Rotation paths and how fast each direction turns (degrees a step):
Each turn is a multiple of 5 degrees from 10 to 175, or 0.
Each row of a path follows its step; steps can be skipped.
path 1
step 0: [ -4   5  11  15   4 -14   2  21  -5  -9  -8  10  17  -5   6  -1  -1   7
 -10  -6   7 -12 -22  -1  -7   4   2   9 -24   5  47  31  32  23  23  38
 -25   0  49   3  43 -12 -18  -1 -30   1   9  31  24   7  37 -17 -11 -12
 -11  -6   6  39 -16  13   6  -3 -22   9   8   9 -20  -1  37   9 -13   5
 -33 -11  35  40 -20   3  13  -6  -8   5]
step 6: [ 40   8  13   5  -3   2  43  -1  25 -20 -21  35  -8  31  15  17  -4   9
 -12  27 -19   3  25 -26 -10   0  29  -9 -20  20 -22  -4  20  -4  -2  42
 -19 -11  28   4   9  25  17 -19  17   6 -24  20  -7   8  20 -10 -22   9
  -9  -4  -1  23   4 -17  10  26 -26  -5 -10  31   0 -33  -5 -28  13  21
 -35 -10  14   1 -10 -25  16  -6  -6 -32]
step 12: [ 33 -10 -14 -17  12  21   1   5 -46   0   1  26   3   2  22  30 -41  -6
 -45  -2   6 -19   5 -21 -27  -2  28 -21   7  14  21  15  20  10   5  50
  -5 -10   6  18  27  -3 -10   6 -18   7  25  17  23 -27  32  -2   7   4
 -31  10  25  12   7 -17  -7  -1  13   5  24  -3   3 -19  10  10  30   2
  14  16   8  13 -20 -29 -36  -9 -14  -8]
step 14: [ 32 -19 -11   0 -42  12  -2  -3  -6 -12 -28  25   2  11   7   4 -11  -4
 -29  20 -30 -23 -18 -46   9 -12  15  30  23  29  11 -13   9 -19   4  45
  33   9 -17  39   1  24   9   5  16  -3  -7 -11 -28  19  17  41  29  -1
  -4  13  26  16  -6   7   9  10  24   1 -20   5  -4 -19   1  -3  -8  -2
 -19   7  22  -1 -30 -11 -18  -7 -14 -18]
step 18: [ 56  -2  32  20 -17 -14   7 -14  -8  -2  -9  -6   4   4  11  21   9  20
 -38  -2 -27 -18  12  -3  -2  23  30 -21 -16  -1  22 -13  13 -10  -9  28
  -4  32  10  18  10  14   5  11 -23  -8   7  13  -2 -14  -4   0   7  -5
   6 -14 -25  41  29   1  41   9  -4  22 -18  11 -18 -15  -1   3  -5  19
  19 -21 -18  -3 -30 -28  13 -43  43   2]
step 27: [  6 -22  57   6 -33  -6   0 -25 -18  13 -11  20  -3  17  -7   9  23  11
 -23  14  -6 -12   7 -16  24 -25  24  11   0  13  27   3  31  -5  27  37
  -2  28  16  -9  26  -8  24  -4 -14 -24  -9  10 -21  25  11  28  10  -4
   1   0 -22  56  -3  20  13 -12 -18   3  10   7 -18 -36  23 -14  -8  16
 -17   5   4   1 -37   4  11 -11   6   9]
step 29: [ 36  14  20 -17   6  -2  -4  29 -42  11  -2  -8   9   0  -7  31 -14 -20
   5   9   8 -13   9  -6  -6   7  11 -30  17  25  -1  -1  33  24  -4  48
 -27 -10  28  37  15  -9  14 -20  -8  -9 -13   7  -7 -14   7 -33 -12 -17
   6  15 -17  47   1   9   4  19  -3  52 -10   4 -10  -8  -2  -8 -15   5
 -31 -11 -23  -4 -41  -9  -3  10  17  -9]
step 39: [ 17 -16  30   4 -17  17   9  -6 -26 -29  -5  32  -3  -1  13   9 -41  31
 -30   5  12  -8   4  -7  23   8  14 -18   1  23  -2  12   8  -7  -3  31
 -11   3  34  22  -1 -24 -26   9 -14  17  -1   7   0 -15  16  17 -34  23
  -2  -6  12  64  11 -12   2   5 -14  12  -9  21 -31   1   0  25 -29  14
 -10  37 -29 -12 -21 -13 -10  -1 -26  -4]
step 44: [ 19 -10  28 -16  10   6  -4   8 -25  -5  -1  40 -11  27  16  22   6 -19
  -6  19 -23 -37  22 -17 -37 -26  25  10  13  -3  24  -5  22  -6  12  37
 -11  -2  12   8  46  13  24  -4 -23  -3  39  22   6   3  24   7   7   8
 -27   7  21  -7   1  -8   1  -1 -19 -16   5 -12  14 -21  19   8  31   9
  20  -9  20  34  -1  12  -9 -37 -14 -24]
[  1  -5  -3   4 -10  -1   4  -1   0   5  -8  -3  -1   0  -4  -3  -1   9
   6   3  -3   4  -2  -4  -5   1   5   5   1   4  -2   6   2   1  -5   0
   5  -1  -5   6  -9   1   3   2   4   3  -5   0  -5  -7  -1  -1   4   5
   3  -7   2  -3   0   2   9   6 -10  -2   0   2  -2  -3   1  -2   2   4
   2  -4 -11   5  -2  -4   5   2   0   2] => 90
[  5  -2  -4  -3  -4   0  -3  -1   2  -1   5  -6  -2  -2   3   1  -6   3
   3   0   2   0   2   1   1   1   5  -6  -6  -4   0  -8   7   4  -7   2
   6   0  -1   1 -12   9  -2  -3  -6   1   4  -3   1  -1   2  -1   1  -5
   2  -8   3   0  -2   0   0   8  10   7  -2  -6   1   0  -2   3   5   2
  -9  -4   4  -2  -1   3  -6   1   6   5] => 65
[ -2   0   0  -2   2  -3  -1   3  -4   1  -5   5   2   2  -2  -3 -12  -4
   1   5   2  10  -3  -8   1   1  -2   0  -3   7   4  -9   3   1   2   2
   1  -6   0  -4   3   0  11  -2  -1  -3   5   3  -3  -1  -5   0   7  -5
   3  -2  -6   0   2  -2   1  -7   1   4   2   3   2  -1  -1  -8   7  13
   3   0   0  -2  -4   1  -5  -5  -4  -3] => 170
[ -4   0   6  -4   7  -2   5   2   7   4   1  -2  -4  -6   7   3   3   2
  -6   8   0  -3   2  -6 -10  11   4   2  -6   3   3   0   6   7   3  -1
  -1   5  -3  -6   0   0   1   4   4  -2  -3   2  -4  -5   3  -3   1   1
   0   0  -2  -2   4 -12  -1  -3   4  -3   7   0  -2   3   1   0   2  -3
  -2  -3   6   4   5  -6   1  -1   1   7] => 115
[  9   8   3 -11  -3   0  -1   0   1  -3  10   4   0   1  -5  -7  -1  -3
  -1  -4   4   4  -2  -1  -3   2   3   0   4   0   4   3   0  -3   2  -7
  -4   3   4   1  -2   0   5   1   2   4   3   2  -8  -2  -3   4   0   0
   6   4   7  -1  -2   5   8  -1   4   2   5   4 -10   2  -4   1   5  -6
   0  -8   5   8  -3   2   3  -1   1  -4] => 25
[-11   1  -7   2   4   5  -3  -7   0   1   0  -1  -1  -3   4   0   2   2
  -5   2   0   8   0  -4  -1  -9   5   1   1  -1   7   0   0   7   4  -4
 -11  -6   9  -1   0   0   5   5  -1   3  -6  -1   3   3   2  -4   0  -4
   5   4   3   1   3   1   0   8  -2  -4  -9  -3   2  -7  -1  -5   4   0
  -5  -1   2   7   3   8   2   0   4  -1] => 170
[ 2  4  3 -4 -3 -1  6  3 -5  1  1  2 -6 -3 -3  0 -2  5  0  1 -5  8  7  8
 -3  1 -4 -4 -5 -5  6  4 -8 -2 -8  2  3 -1 -1 -1  6 -2 -1  7  3  0  6 -2
  2  6  7 -7 -3  2 -7 -3  7  0  9 -4  9  0  2 -2 -1 -3  4  2 -4 -4  1  6
  2  5  1  4  0  1 -1 -4  7 -5] => 55
path 2
step 0: [-46  16  10  -8  29   4 -21  18   2  18 -12   0  22  -8 -24  -8 -10   6
  13   6 -13   0   0  27  -5  13   7  35   8  47   2   2  -1 -18  12 -14
 -24 -18  12   2  -1  34   3 -19  -2  22 -10  -2   1  -2  31 -13 -51   7
  -3 -12  10  12 -15   1   3  11   1   0  -5  -1  20  39  11 -26  29 -27
 -15  37  13  30 -15  -2  -3  25 -23  10]
step 3: [  7  33  21   6   3   1   1 -15  13  13  -1  -4  23   1  22 -25  19   4
  31   8   2 -16  -1  22  22 -35  -5  33   2  56 -12 -21  16  13 -26  10
  17 -19  -3 -13 -22   4 -10 -19 -26  -5  -5  30 -30   3 -23  -9  -3 -32
 -24  -6  -9   1   3   7 -22  -6 -36   8 -24  -3  19  18   2  11   9  21
 -17 -10  19   9   1 -15  -7   2 -11 -44]
step 7: [-12  24   3 -10  20  15  15  -1 -37 -31  -4  30   2  -9 -15   4  -5  38
   3  40  -7  38  28  16  25  12   4   6  -8  -8  26  10  11  19 -12 -19
   8 -27 -17 -19  13 -13   0  11   2  34  -3  14   1  -7 -34 -21 -38  27
  29  -3 -15  13  -4  24   1 -12  31 -11 -13  -9 -16  -1   9   9   2  19
 -12 -19 -27   4  12 -27  -5  -3  -2   2]
step 11: [ 14   0  -3 -23  -8  19   2   4 -46  15  23   9 -34   1   8 -23  52  15
 -18  10  44  18 -10   0  18  -8   4  -5  -5  -5   7 -15 -31  37 -22  38
 -22   7  18  -5  -7  -6  -4 -35   0  -8 -34 -11  25   3  -4  13  -4   1
   5  -8  -6   2   8   3 -13  12  -8  29  11  15  -5 -17   6  23  19  17
   6  41  12  13  -6  24   9  10 -15  -5]
step 17: [  2 -22  -6 -10 -30   5  21  15  45  12 -10  -6  12 -17   5 -23   2 -36
   3  -5  12  13 -16  -1 -15   5  -8 -30 -17  10  34 -16  23 -27  16  25
  23  -6 -31  21 -22  -1  43 -12  20   3 -21 -44  -9   8  -5 -10 -15  -4
 -12  -2 -21 -12 -44   5 -10  -1  14   7   7  -7  -8  16  -1 -33  24  -1
 -22 -11  19  -7 -24  11  -4  19   2   0]
step 30: [-12   2  -7 -23  15  34 -32 -15 -18 -15  -4  -5  -6 -17   6  10  16 -29
  -9  13 -22  11 -26   8  16  -1   1  -2   1  -5  40 -33 -16   3 -14 -46
  18  39  -2  -2   3 -13  19   4  30 -18 -13   0  -7  11  26  -9 -21  18
  17  -2  15 -19  25  23 -37   2  -5  -3  32 -22   1 -13   3 -26  19  -4
 -14   4   1 -28  27   6  31  13   2 -20]
step 34: [ -5  -4  -4  17 -18 -28   4   5 -14  16  35 -11  -7  32 -14 -17  -1 -17
 -33 -25 -17  21   2  -3  -2  45   1 -17  -5  15  25  -1   1 -28  11 -24
 -40  14  15  -5   0 -15   5  11  53 -11 -16  -8   4 -12  -9  13  17   1
  -8  20   7  24   7  16 -19 -10  -3  30 -26   2  21  21   1  19  12  27
   6  16  13   6 -22  -6 -25  24  29  -1]
step 41: [ 18  25  15 -10  -4 -41  11  -5 -19 -21  -8  28 -10   0   8 -36 -17  -9
  -7  28  -1  -2 -11   8   2  27 -23 -16  40 -25 -22  31 -12  25  -5 -27
 -30   2  -1   3  -5  -3 -41  -9 -12 -13 -27  31  -7  19  20 -12  10 -15
 -38  21   3   9  21  -6 -19 -13  15  23 -21  -8  -4 -19 -14  -6 -27   0
   5 -26  -9  10  12  22  -9  -8   0  -5]
step 42: [-18  -6  19  19  -2   0  -9 -39  24   9 -32  23 -17 -28   6 -13  11   0
  -5 -13 -18  19  10 -13  -7  21 -11  -2 -33  24  23  -9  37  -8  20 -11
  25  -8 -14 -12   9 -23 -10  28  20  -8 -13   0   4 -20  16   9  -8 -27
  16 -24  17  16   1  18  19  -4   8  -1   5 -16   8 -13  35  -7  16   2
  21  12  13 -16 -13 -20  36 -44 -16 -26]
[  3  -4   1   7  -5   2   3   0  -4  -3  -5  -2   2   0  -1   4   5  -3
  -5   5 -16  -6   2   2  -4   3  -6  12   2   0   0  -4  -5  -5   0   0
  -1   7   5   1  -6   0   6  -5   0   0   5  -9  -1  -2   2  -4   5   1
   1   7  -2   3  -2   0   3   1   2   3   3  -2   1   6  -5   9   0  -4
   0  -2  -5  -4   5   0   5   2  -6  -2] => 10
[ 3  5 -4  4  8 -6 -3  4  3  6 -3  6 -3  2 -6  5  4  3 -1  1 -7 -4  4  4
  2  5 -6 -5 -1  2 -8 -5  4  6  0  6  0 -5 -5  1  1  1  3  2 -4  3 -1 -3
  0  5  4 -1 -1  4 -6 -1 -3 -1 -9 -2  2  6 -1 -5  1 -2 -2 -2 -4 -4 -8 -2
 -3  5  4  8  5  7  2  9  3  5] => 90
[  3   1   7  -4  -2  -1  -4  -1  -4  -3  -2  -6   0   4   3   1  -2   5
   3   3   1  -3   3  -6  -1  -1   8   4   2   1   2  -4  -2   4   7   1
   4   4  -4   1   4   3  -3  -1   2  -1  -8  -4   0   3   4   1   3  -4
   9   2   3  -5  -3  -1  -5   0 -14  -9  -1   1   8  -1  -4   4  -9   1
  -1  -1  -2   5  -1  10  -2   2  -8  -6] => 145
[  0 -10   4   2   3   2   7  -8   3   4   5  -2  -2  -1  -1   0 -11  -1
   2  -2  -3   3   5   0   3   2   1  -3   5  -1  -4  -6   5 -10   0   3
   0   5   0   5   0   3   6  -5  -2   5  -3   4  -3   6   3   3  -5   2
   3   7  -1   8   5  -2  -3  10  -6   6  -1  10   1   2   2  -4  -1   1
  -6  -5   5   3  -2  -2  -1   5  -1   0] => 20
[ 6  7  4 -7  2  2 -7 -6  3 -5  3 -4  5 -7 -2 -2  0 -8  3  2 -7 -5 -7  2
 -1 -5 -3 -4  3 -3 -8 -2  2  3  2  3  0 -3 -1  1  0  1 -6 -4  3 -7  0  5
 -2  3 -1 -5 -4  2  1  7 -3  4 -1  0 -5  2  1 -3 -2 -3 -3  5 -3  3  4 -5
 -4  5 -7  4 -5 -6 -8 -7 -1  8] => 125
[ -1   2  -1   1  -2   6   6  -5   1  -3  -3   4   1  -3   5  -1   0  -3
  11   0   1 -10  -2  -2   3   2  -5  -9  -3   3   8 -12  -2   1  -6   9
   1   4   4   3  -3   6  -5  -3  -4   1  -4  -6   4  -7   1   1   4   5
  -2  -1   7  -8   1   2  -7   0  -1  -3   6   5  -4   1  -1  -5   0   3
   5   4   0   0   1  -4   1   0   2   0] => 55
[  3   6  -5  -2  -4  -3   1  -3  -6   0  -7  -4   4  -5  -3   1  -6  -9
   0  -2  -5  -1   1   4  -3   5  -5  -3  -5   1   0   1  -7   3   3  -2
   2   2  -1   6  -3  -1   2   8   3   2  -7  -2  -2   0   2  12   5 -11
  -1  -1  -3   1   4  -3  -2   1   5  -4   1   2   1  -6   6  -3  -3  -3
  -7  -2   5 -10  -4   2  -5   1   0   4] => 90
[ 6 -4  2 -2 -7  0 11  6  4  0 -3 10 -5 -9  1  3  0  1 -2  2  0  6  0  7
  5  5  2  1  5 -5 -3 -3  1  2 10 -2  5 -8 -3  6 -9  7  1  0  2  5 -3  3
  4  4 -2  4 -3  2  2 -2  3 -7  3  1  3 -3 -2  1  5 -5  1  0  1  3 -2 -1
  0  5 -4  1  2 -5 -3 -7 -2 -3] => 115
